In the rows, 128 means zero.
Each path below is one point turned by a fixed rotation once a step. After each direction that follows a path, write how fast that rotation turns it, in degrees each step (0 if it stays still).
Each turn is a multiple of 5 degrees from 10 to 175, or 0.
Each row of a path follows its step; steps can be skipped.

step 0: [121 113 134 144 131 133 133 115 134 133 131 122 126 149 140 148 130 135
 129 124 127 118 142 124 122 128 138 131 132 121 125 133 137 128 126 142
 134 125 135 122 134 128 132 129 130 143 124 135 136 127 140 130 134 132
 132]
step 1: [124 126 117 137 117 127 118 126 132 123 120 123 130 134 137 131 130 126
 137 138 118 113 136 126 130 130 130 131 126 122 119 139 131 141 114 144
 131 132 134 111 138 128 139 140 134 126 135 113 125 139 132 126 133 115
 132]
step 2: [128 116 114 132 118 118 116 135 120 123 135 121 127 131 132 126 126 122
 139 128 122 132 135 133 110 128 113 135 134 133 125 121 132 122 125 145
 130 123 139 129 140 133 138 140 126 129 125 122 132 117 127 123 148 131
 138]
step 3: [124 111 130 125 123 123 127 134 116 121 123 133 131 136 129 139 132 125
 128 128 128 132 127 135 124 132 116 126 119 124 122 136 108 135 138 145
 139 127 139 144 123 125 124 144 141 133 137 125 131 127 142 133 139 131
 131]
step 4: [129 115 127 123 127 113 116 133 134 123 129 118 128 131 129 143 128 131
 120 133 109 130 128 135 127 126 114 121 132 120 119 127 114 127 131 129
 135 132 125 111 118 145 130 129 131 128 135 140 135 134 137 133 140 128
 116]
step 5: [134 125 132 124 123 124 120 124 138 134 122 137 129 134 129 135 119 129
 128 123 125 122 119 120 118 134 114 134 121 132 121 131 110 111 131 130
 127 121 141 111 133 134 133 121 136 120 118 136 128 136 147 119 134 120
 136]
step 6: [135 131 129 139 117 127 129 132 138 134 139 123 127 137 135 145 123 133
 130 125 132 129 126 128 130 126 112 137 135 124 117 137 142 123 136 136
 121 130 130 133 124 137 122 128 140 130 127 137 122 138 145 140 132 119
 148]
step 7: [122 122 122 136 134 130 131 127 140 115 134 126 126 126 129 135 125 122
 139 126 139 121 137 134 128 123 121 115 114 127 115 144 131 126 116 149
 123 123 120 125 132 141 140 121 138 135 123 135 126 144 134 132 135 127
 130]
step 8: [122 133 131 133 132 132 119 132 127 116 117 126 130 124 119 141 126 126
 137 136 128 123 138 117 123 113 117 141 124 132 111 126 134 123 116 138
 135 116 137 130 130 142 138 138 117 119 134 129 136 137 132 134 132 136
 138]
step 9: [132 111 124 121 121 125 131 130 132 118 128 137 135 138 125 142 114 132
 145 132 129 113 128 121 119 115 122 132 122 119 120 120 129 126 128 123
 133 122 124 138 136 131 135 144 136 143 134 129 139 116 135 132 132 128
 131]
step 10: [117 117 127 122 112 114 126 125 127 126 144 129 118 128 125 130 133 132
 135 133 122 115 134 129 132 108 125 130 123 122 119 138 117 136 136 121
 135 118 138 127 135 129 131 131 127 132 144 136 131 138 131 128 141 114
 128]
step 11: [132 122 133 122 120 111 121 104 128 122 127 121 123 135 136 137 132 128
 134 113 124 134 125 133 112 107 129 125 133 128 118 124 121 115 128 141
 125 122 141 116 129 122 137 130 126 133 134 134 132 134 134 128 128 125
 127]
Speeds:
[129 129 128 129 129 129 125 127 128 125 121 128 130 127 125 130 124 128
 127 130 124 124 127 126 129 130 130 129 130 125 125 127 131 128 129 126
 130 129 127 124 128 128 130 127 127 126 127 126 129 127 132 123 126 131
 125] : 95
[128 131 125 129 128 126 126 129 127 126 128 128 126 127 128 126 128 125
 125 128 132 132 127 129 128 127 128 124 128 128 123 129 133 129 128 134
 125 129 128 132 132 127 128 130 130 126 127 125 126 129 128 125 129 132
 128] : 70

step 0: [117 128 113 142 120 138 138 117 132 131 129 125 122 130 131 120 131 117
 123 128 132 127 131 138 147 132 127 125 126 129 145 128 137 128 123 141
 125 126 133 121 115 125 134 124 131 133 112 135 117 128 125 129 137 113
 122]
step 1: [118 132 113 136 147 135 127 117 128 117 123 138 135 130 127 118 129 112
 119 132 121 125 130 119 136 131 136 125 124 133 129 148 124 124 139 131
 137 124 132 127 116 134 127 138 129 133 114 141 122 128 136 132 129 124
 126]
step 2: [124 117 122 140 139 132 125 124 128 125 126 144 132 122 131 122 121 122
 125 127 136 131 126 116 126 116 135 124 119 131 145 128 139 142 134 133
 116 127 125 131 123 118 127 135 121 137 128 139 113 120 127 125 125 119
 110]
step 3: [135 139 116 127 128 122 131 113 125 113 132 130 121 124 133 113 145 122
 135 139 134 126 116 120 122 126 137 138 134 137 132 129 130 136 130 134
 119 132 131 129 123 132 129 136 121 136 119 135 116 127 131 122 114 113
 121]
step 4: [127 133 130 135 142 133 125 113 131 139 124 136 124 120 130 112 136 116
 135 125 129 123 121 135 136 138 129 128 129 129 135 127 129 132 117 143
 121 127 140 136 130 121 133 119 124 123 113 134 117 127 126 116 133 116
 114]
step 5: [133 123 117 125 145 130 128 120 130 121 144 155 132 126 125 111 140 111
 124 117 122 118 128 133 128 127 131 124 132 129 132 127 129 123 133 135
 128 127 129 130 129 137 120 128 129 124 115 137 125 131 138 135 127 119
 131]
step 6: [135 112 128 131 135 134 126 126 127 134 121 142 131 119 138 114 129 128
 136 122 135 116 114 120 128 112 129 127 118 136 135 131 139 129 125 140
 131 129 130 121 141 133 129 135 128 128 128 146 119 129 141 130 132 125
 120]
step 7: [132 131 122 127 129 130 132 109 124 122 133 125 125 134 134 128 137 122
 132 134 141 119 118 138 125 121 130 110 127 141 138 125 135 133 120 138
 114 135 126 123 131 137 133 130 130 130 126 138 119 132 145 131 118 113
 137]
step 8: [132 131 141 129 136 135 125 112 126 125 118 132 129 131 127 123 128 114
 137 133 119 127 131 137 141 136 125 129 113 135 131 140 130 132 122 153
 131 127 132 135 137 136 134 127 133 125 127 136 122 131 138 124 117 114
 122]
step 9: [131 119 121 118 144 124 116 125 126 124 139 139 128 123 115 127 121 121
 118 120 124 119 128 136 136 121 129 118 112 132 132 127 122 137 129 140
 119 124 128 139 130 140 132 129 117 122 123 134 117 132 127 136 114 117
 132]
step 10: [126 115 121 119 122 126 124 129 121 125 135 133 139 124 130 115 129 134
 131 136 123 113 114 126 133 120 132 139 115 133 140 126 134 140 118 145
 136 119 134 128 136 143 124 138 126 126 135 125 122 127 132 127 123 115
 121]
step 11: [117 127 122 116 133 128 118 117 123 125 130 122 119 130 128 124 132 134
 129 139 126 118 117 134 126 134 138 118 127 144 145 129 132 137 116 137
 119 128 143 129 132 135 135 124 126 123 130 137 120 141 126 135 140 119
 138]
Speeds:
[130 126 126 124 124 130 132 125 127 129 129 128 129 128 127 130 134 128
 128 128 126 130 132 132 127 127 130 132 130 126 129 131 128 130 130 126
 129 127 125 128 128 130 124 132 131 127 128 127 128 127 131 129 127 124
 127] : 155
[124 123 126 129 128 127 125 127 129 126 124 129 130 126 134 127 128 129
 125 122 124 130 125 128 126 128 125 126 128 128 127 126 126 130 127 127
 129 125 127 128 124 131 126 129 128 128 128 125 128 131 131 128 129 129
 128] : 85

step 0: [127 107 126 143 130 126 137 134 130 134 132 140 120 119 142 125 129 125
 124 133 131 121 113 123 137 131 111 121 120 125 123 122 127 136 143 138
 134 142 129 116 140 120 137 140 127 118 140 122 129 125 124 112 129 132
 114]
step 1: [125 145 141 130 133 129 126 120 131 123 120 121 129 118 143 121 145 123
 119 126 115 114 149 135 123 131 136 141 118 110 122 122 132 130 118 131
 130 123 109 129 134 130 132 119 130 116 131 128 127 122 126 142 131 137
 122]
step 2: [130 131 131 110 128 136 113 128 122 144 126 130 135 130 126 134 118 133
 139 137 150 132 121 130 136 130 121 142 130 124 137 135 120 128 126 127
 133 129 124 110 149 121 131 128 114 122 116 116 139 122 137 128 138 133
 137]
step 3: [117 129 137 117 137 109 130 121 138 132 133 126 133 146 133 123 120 115
 120 125 122 131 122 130 136 127 133 122 136 126 111 145 123 141 131 132
 139 131 126 131 123 138 131 134 125 140 140 123 136 134 126 146 116 127
 110]
step 4: [124 117 124 134 127 141 136 126 140 135 119 143 123 114 115 130 123 120
 114 114 127 131 128 139 131 130 128 133 129 122 151 123 131 138 127 133
 129 126 129 126 143 129 127 144 136 130 128 124 110 139 131 128 149 134
 119]
step 5: [117 125 139 145 127 121 133  99 129 123 114 122 133 114 151 132 127 117
 145 142 130 127 132 128 127 137 123 136 136 119 115 130 130 131 128 123
 134 135 135 133 130 132 125 121 122 129 130 122 120 117 129 121 127 125
 138]
step 6: [132 136 129 109 129 109 125 133 115 142 147 132 137 124 126 115 135 125
 128 136 134 135 127 137 132 132 131 148 120 129 128 123 141 138 135 133
 130 129 127 117 130 112 119 129 128 121 128 149 119 125 132 131 141 135
 122]
step 7: [123 136 135 131 122 126 139 130 144 131 121 117 137 149 124 127 130 128
 131 135 135 124 131 130 128 140 129 116 134 136 138 130 100 134 129 119
 148 128 115 119 128 133 134 119 137 133 138 127 125 124 143 138 137 128
 130]
step 8: [131 133 121 120 121 137 135 127 125 129 129 130 123 115 127 132 130 129
 136 132 136 145 131 132 130 140 118 129 117 121 131 137 135 151 138 130
 134 126 133 147 132 132 119 140 142 133 120 109 135 145 126 133 118 127
 112]
step 9: [119 127 114 140 111 121 129 117 124 121 123 117 130 111 120 120 115 117
 109 135 126 131 144 126 124 123 133 135 143 121 130 137 126 123 128 125
 129 126 139 117 118 126 133 128 121 130 141 128 126 120 142 122 126 147
 123]
step 10: [134 106 146 126 135 130 123 127 123 126 130 113 146 122 127 129 129 132
 130 144 140 129 112 130 124 134 135 120 116 121 125 128 124 132 128 131
 122 133 133 130 143 130 109 132 144 121 131 145 122 129 123 122 135 141
 128]
step 11: [121 147 126 123 128 135 123 120 134 119 139 131 119 125 153 115 142 124
 129 124 134 128 134 123 141 131 135 126 134 137 131 137 122 137 133 116
 131 122 118 118 129 120 134 120 142 149 129 143 131 137 135 124 127 134
 136]
Speeds:
[126 126 129 129 128 126 127 125 127 128 128 131 126 128 129 127 129 126
 128 129 128 133 125 130 129 132 129 123 125 129 125 126 128 127 126 124
 129 130 127 132 128 125 124 129 128 124 129 127 133 129 126 131 124 128
 129] : 145
[126 128 127 131 128 133 129 127 128 127 126 130 130 129 129 127 130 128
 126 125 129 131 132 129 124 129 125 131 127 126 129 123 133 128 130 131
 131 130 130 130 128 131 131 128 127 127 128 127 130 128 131 128 124 131
 131] : 95
[128 127 127 131 131 131 126 128 127 133 128 128 128 129 126 127 129 130
 129 126 124 127 125 128 125 126 129 130 126 131 127 132 129 129 131 124
 126 130 126 130 127 125 126 124 129 130 130 123 125 126 130 128 127 131
 129] : 0

step 0: [125 134 128 127 126 122 122 126 125 131 120 129 125 124 134 127 138 139
 122 122 125 131 136 127 115 118  97 123 139 126 122 133 143 120 113 134
 135 134 131 133 133 128 148 125 129 118 133 122 121 134 123 124 127 124
 122]
step 1: [123 119 130 119 138 135 137 130 126 131 116 133 122 119 144 138 140 117
 133 132 125 120 141 134 133 119 134 139 116 130 127 128 124 122 128 124
 124 134 130 124 124 116 120 130 123 131 118 113 135 136 115 108 138 131
 124]
step 2: [125 132 132 134 137 131 119 122 132 124 120 118 106 134 125 130 130 135
 122 125 124 141 133 133 124 140 121 123 138 127 128 134 137 124 126 128
 121 103 135 139 124 130 143 129 130 126 124 132 132 121 123 120 134 143
 110]
step 3: [116 114 117 126 117 136 144 133 120 126 140 135 129 127 118 131 135 119
 129 128 109 125 142 135 135 129 133 123 130 137 132 133 119 121 120 135
 126 131 133 123 118 121 125 133 123 128 140 116 136 132 121 128 115 134
 114]
step 4: [127 137 137 138 124 130 110 129 124 125 125 126 132 119 137 126 115 136
 123 120 131 135 139 137 129 138 129 119 125 139 124 133 111 133 122 123
 123 115 131 136 124 121 128 104 139 122 140 129 130 133 125 125 136 133
 127]
step 5: [139 127 121 129 116 137 141 140 130 124 136 135 142 123 130 129 131 124
 117 135 139 122 135 122 128 124 115 116 137 125 123 134 132 111 134 128
 133 124 137 119 127 115 122 128 113 124 124 135 145 136 129 130 129 136
 118]
step 6: [132 125 129 137 129 137 126 127 125 127 136 123 123 137 144 125 122 115
 121 122 139 120 116 134 130 124 138 117 112 132 140 136 140 128 130 129
 133 115 123 137 127 128 119 115 141 119 136 112 124 130 129 120 141 127
 124]
step 7: [140 125 124 126 130 133 120 128 130 131 128 134 128 127 131 128 122 124
 121 134 119 119 128 135 105 129 117 114 138 142 119 127 143 134 134 122
 116 129 131 121 131 137 114 137 120 124 127 128 128 132 125 147 122 141
 118]
step 8: [120 128 116 136 130 134 126 126 125 120 132 131 131 125 142 135 122 138
 134 118 133 122 128 134 138 117 122 130 127 133 135 143 151 122 118 129
 123 150 132 136 124 118 124 125 143 122 135 120 119 125 121 125 121 126
 134]
step 9: [135 124 132 115 137 127 128 131 137 126 109 126 124 122 140 127 135 129
 117 132 121 126 129 124 116 123 118 131 125 127 115 131 130 142 121 119
 109 122 123 125 118 111 114 128 135 134 126 129 137 131 144 125 127 139
 129]
step 10: [122 132 117 132 134 135 132 124 135 116 130 109 122 131 122 129 121 113
 134 129 133 128 136 135 128 117 125 130 136 125 121 141 139 114 125 127
 124 126 141 134 127 117 138 131 118 131 134 128 110 116 135 114 123 126
 118]
step 11: [118 122 125 124 133 135 133 131 120 135 127 123 113 123 136 113 129 124
 115 126 122 128 131 127 111 119 141 134 140 138 122 121 118 137 111 138
 131 122 126 128 113 127 123 128 136 121 130 118 134 142 130 124 117 121
 124]
Speeds:
[130 129 132 126 129 131 132 128 125 124 127 132 128 130 124 130 127 128
 126 127 130 125 125 130 127 128 127 130 128 128 127 129 127 127 127 126
 128 127 132 125 124 127 131 126 132 125 126 125 123 131 128 129 128 131
 126] : 0
[127 128 125 126 124 127 126 129 129 126 129 129 132 127 127 131 128 131
 127 126 127 129 129 127 131 131 125 127 128 126 126 128 124 130 126 126
 127 129 127 130 125 123 127 127 130 133 132 127 125 124 133 130 127 130
 129] : 70
[130 128 131 126 129 127 129 131 131 126 126 127 131 126 129 129 128 124
 129 127 128 129 125 127 130 129 123 129 127 127 125 131 128 128 128 127
 130 132 130 128 128 129 128 125 129 128 131 133 132 132 129 122 131 126
 128] : 85

step 0: [151 131 127 121 129 134 113 139 127 142 123 125 135 135 126 122 128 122
 118 125 115 118 132 138 141 132 134 115 133 118 128 136 127 132 120 127
 137 132 121 131 120 140 120 121 132 121 136 124 116 131 124 130 130 139
 135]
step 1: [120 122 130 125 136 142 129 131 130 148 131 123 130 125 144 138 119 148
 123 139 127 118 123 118 134 128 127 121 130 107 132 132 133 139 138 135
 141 130 135 125 131 123 128 131 127 124 124 119 123 141 134 129 130 124
 124]
step 2: [122 128 135 126 133 126 128 135 124 137 126 121 108 116 130 114 115 124
 136 130 130 123 124 143 123 142 147 128 125 130 137 131 132 131 119 136
 135 123 133 122 137 133 132 123 137 134 116 114 136 131 139 125 124 138
 125]
step 3: [139 127 116 129 141 119 126 127 123 130 126 123 123 130 132 131 132 107
 124 137 136 120 126 125 129 132 140 136 141 121 131 133 125 137 122 122
 144 125 121 127 110 122 135 127 117 129 130 128 128 127 145 137 125 132
 145]
step 4: [127 137 130 131 129 140 128 145 120 133 125 132 120 138 143 127 131 124
 128 143 140 133 127 122 133 142 129 133 125 123 114 135 126 128 131 134
 149 140 117 128 134 131 116 127 117 135 129 135 125 133 122 123 117 121
 120]
step 5: [129 131 136 125 135 134 144 127 118 120 129 117 113 120 126 133 135 139
 137 130 130 114 141 132 125 133 123 121 131 130 128 141 135 119 117 130
 140 116 121 118 128 134 142 140 123 127 131 131 122 133 132 117 119 135
 117]
step 6: [142 128 106 131 121 128 123 133 134 120 114 133 111 120 134 129 127 132
 119 129 132 109 137 144 138 126 141 115 135 121 129 126 135 126 124 122
 129 128 122 130 128 120 133 123 114 130 133 126 140 120 124 129 125 125
 125]
step 7: [129 126 133 133 136 138 150 121 126 124 126 144 121 137 123 129 136 137
 116 133 137 122 120 124 123 123 137 131 119 107 131 136 126 134 129 132
 133 133 120 122 127 118 127 123 128 147 128 123 127 120 122 142 129 121
 121]
step 8: [138 141 142 129 123 131 142 133 141 146 123 125 109 126 121 122 138 131
 135 129 132 129 140 135 123 136 130 129 119 131 128 132 129 130 121 112
 126 126 118 131 142 125 136 122 136 135 128 133 115 129 120 130 130 135
 138]
step 9: [143 130 134 134 131 136 127 122 133 126 136 133 128 107 132 124 139 125
 132 132 113 109 138 116 136 132 139 118 136 124 123 122 127 129 135 124
 137 126 124 138 123 114 132 123 135 122 140 136 120 124 136 132 129 116
 130]
step 10: [123 122 138 119 138 138 119 123 144 126 130 129 119 121 132 129 126 129
 125 118 135 130 125 139 133 135 138 124 119 121 120 130 137 124 135 134
 147 146 135 131 127 120 117 132 130 133 133 120 116 112 114 127 131 127
 123]
step 11: [141 130 137 129 134 120 139 111 123 139 115 127 112 120 126 132 125 130
 127 128 121 130 117 130 123 122 125 120 110 131 135 140 134 135 124 123
 133 139 136 124 129 117 129 143 132 121 132 126 122 127 140 125 114 136
 136]
Speeds:
[126 126 127 126 128 129 132 130 127 129 127 130 125 125 131 129 127 129
 130 127 126 126 130 128 125 129 125 128 126 131 125 125 129 128 125 129
 125 124 128 125 132 127 128 127 131 124 123 130 125 130 130 128 124 126
 131] : 110
[124 125 130 127 127 132 130 126 129 128 126 128 126 130 133 129 126 130
 128 129 127 133 126 128 126 128 125 124 129 131 126 134 126 130 130 129
 127 131 126 128 128 126 128 125 126 130 129 130 127 129 128 132 129 133
 127] : 115
[126 130 129 131 127 132 123 125 129 125 126 123 127 127 129 128 127 133
 129 127 125 126 130 129 126 128 125 126 129 125 125 128 129 126 126 130
 130 127 132 130 128 129 129 128 126 129 125 125 128 125 131 127 131 125
 128] : 85

step 0: [127 126 129 121 122 124 125 113 122 118 117 122 126 126 132 127 132 115
 125 145 123 145 122 134 124 127 116 115 119 131 133 140 127 130 129 131
 144 131 118 114 122 128 119 130 135 126 117 133 130 137 121 124 133 131
 121]
step 1: [116 128 134 121 138 125 131 122 114 119 127 136 120 127 131 109 132 131
 131 119 128 133 121 112 123 118 133 134 131 113 119 135 108 133 126 131
 132 118 124 131 130 119 124 140 128 128 132 126 132 121 127 134 138 120
 129]
step 2: [128 135 131 135 135 122 127 134 122 137 141 124 122 124 136 126 138 117
 125 130 132 121 110 133 114 124 129 127 119 124 129 127 125 117 131 131
 128 135 133 135 126 136 128 116 109 123 123 143 145 117 125 129 129 137
 125]
step 3: [121 132 125 124 111 126 141 131 136 128 134 128 135 137 126 136 145 136
 133 123 132 129 125 133 133 116 132 120 133 123 134 139 134 119 123 127
 130 129 118 123 133 118 129 134 127 140 132 138 132 118 127 128 126 137
 152]
step 4: [139 113 124 123 115 133 136 131 115 133 122 134 127 115 133 112 140 123
 128 126 133 139 126 140 127 134 127 135 114 138 128 124 139 124 134 143
 126 126 127 124 137 123 116 124 136 128 120 123 128 123 132 129 119 125
 134]
step 5: [131 132 128 128 120 124 135 123 132 123 133 123 122 126 134 130 143 116
 128 118 131 113 128 123 122 135 132 140 143 117 133 129 128 129 120 135
 140 120 127 140 141 126 136 126 127 122 133 107 118 126 132 121 129 119
 123]
step 6: [127 121 127 125 130 135 141 127 124 128 135 119 128 125 140 128 116 121
 129 129 126 118 129 141 118 123 124 137 135 124 132 110 138 131 113 111
 126 124 125 122 118 136 123 116 128 120 125 129 130 124 121 118 129 143
 135]
step 7: [131 139 114 115 135 122 127 136 122 127 127 121 129 132 130 132 119 139
 132 128 129 125 142 127 126 121 124 122 118 120 125 137 147 130 124 127
 123 119 124 132 135 121 131 129 136 124 143 127 138 134 146 118 127 123
 140]
step 8: [137 118 132 122 139 128 133 124 140 125 135 120 131 112 133 127 123 128
 131 133 126 125 134 128 124 139 145 116 115 145 123 137 132 143 141 122
 138 123 124 132 132 132 117 126 122 121 119 126 123 125 135 132 121 128
 127]
step 9: [136 137 125 125 124 125 125 105 126 128 126 121 125 133 112 128 116 133
 116 136 120 126 118 123 126 127 132 134 140 115 120 145 127 127 139 123
 131 128 120 125 132 133 127 129 129 123 127 116 116 118 123 117 128 131
 128]
step 10: [124 120 130 139 127 139 126 122 115 129 128 123 137 122 120 120 121 123
 126 121 129 132 142 112 121 122 128 138 129 135 130 135 131 125 128 120
 127 123 133 127 122 132 119 121 133 122 131 150 135 116 128 124 148 131
 121]
step 11: [128 122 127 119 130 121 120 130 129 138 119 139 115 146 125 135 128 122
 125 127 130 119 123 118 124 123 144 121 125 125 131 137 139 122 130 118
 125 133 142 131 139 112 137 123 123 119 130 142 129 129 134 137 131 125
 130]
Speeds:
[129 129 128 128 127 125 130 129 129 131 129 126 129 127 131 131 125 127
 132 131 128 130 128 133 129 128 131 130 127 133 129 132 125 127 133 129
 125 128 128 130 128 126 130 131 129 130 130 129 127 128 126 127 125 126
 132] : 80
[131 124 128 130 127 125 128 128 128 130 130 131 128 133 130 128 132 126
 131 124 127 129 123 124 129 125 126 128 128 130 131 127 128 123 132 127
 127 129 126 125 129 128 127 127 127 131 129 129 128 122 129 127 130 126
 127] : 40
